In the data rows, the value 128 means zero.
Some points, one per row:
[ 91 109 119 130 147 152 128 144 179 144]
[111 167 192 178 116 108 191 122  83 139]
[108 127 111 125 127 130 141 152 109  96]
[124  70  66 147  93 151 187  50 137 164]
[127 252 166  71  59 111 120 111  57  76]
[ 35 164 129 124  78 156  78 152  38 200]
[158  92  62  97 203 138 113 148 148 122]
[ 36  70 131  98 170 132  47 109 145 131]
[136 121 121 172 126  97 141 160 144 110]
[ 60 123 173 122 123 108 122  89 105 169]
[142 112 127 174 129 105 136 110 115 144]
[ 76 117 114 163 155 152 121 158 169 157]
[112 114  95 115 101 132 134 136 106  75]
[157  91 101 162 165 122 171  78 159 101]
[100 121 157 118 111 115  99 140  83 160]
[ 91 145  95 106  93 118 107 116 119 126]
[119 152 154  90 140 119 142  97 104 147]
[134 152 120  94 116 150 113 162 133 116]
[143 133 150 132 150 146 121 114 149  79]
[113 126 156 107 116 121 145 158  77 157]
[139 126  97 105 119 145 126 121 162 162]
[102  74  79 179 156 128 126 100 163 118]
[ 65  89 114  77 147 102  86 118  85  88]
[138 126 129 111 116 135 114 146 134 108]
Then 17 other points, each followed by its number:
[132 169 142 133 117 120 117 115 114 139] 0
[139 149 101 101 130 141  89 132 130 100] 1
[154 151 137 197 165 131  98 129 141 190] 2
[105 127 149 118 130 170 139 135 130 146] 3
[128 126 144 131 159 128 146 119 159  84] 4
[218 163  88 206  48 123 161  94 159  98] 5
[188 171 149 115 143  83 121 107 133 144] 6
[175 141 137 141 118 154 158 105 124 144] 7
[137 119 113 122 126 107  92 147  91 142] 8
[139 147  90 195 139 114 162  84 176 170] 9
[108  94 119 111 169 146  88 150 104 120] 10
[132  43 144  86 136  85 139  95 116 166] 11
[138  83 108 142 129 141 175  63 135 118] 12
[104 113  86 111 142 147 106 175 113  92] 13
[ 99 139 185 142 106 129  89 105  84 147] 14
[122 138 142 130 136  73  90 110  96 125] 15
[139 120 103 139 142 123 128 106 161 127] 16
Which of these numbered points is nearest to each point below by angle, seen from the average point of the first points? Its number follows each.
[113 116 113 117 122 173  79 176 136  41] > 13
[ 81 150 156  94 135 252 144 195 152 190] > 3
[126 117 172  77 140 120 130  89  92 141] > 11
[ 85 136 139 139 123 221 154 126 137 152] > 3
[156 126 120 171  94 134 153 154 143  97] > 5
[136 109 142  98 162 129 160  89 149 108] > 4
[128 119 111 144  99 123 118 156 150 112] > 5
[152 111 104 115 130 145 138 197 173 145] > 13
[159 105  80 200 140 112 164 130 191 179] > 9
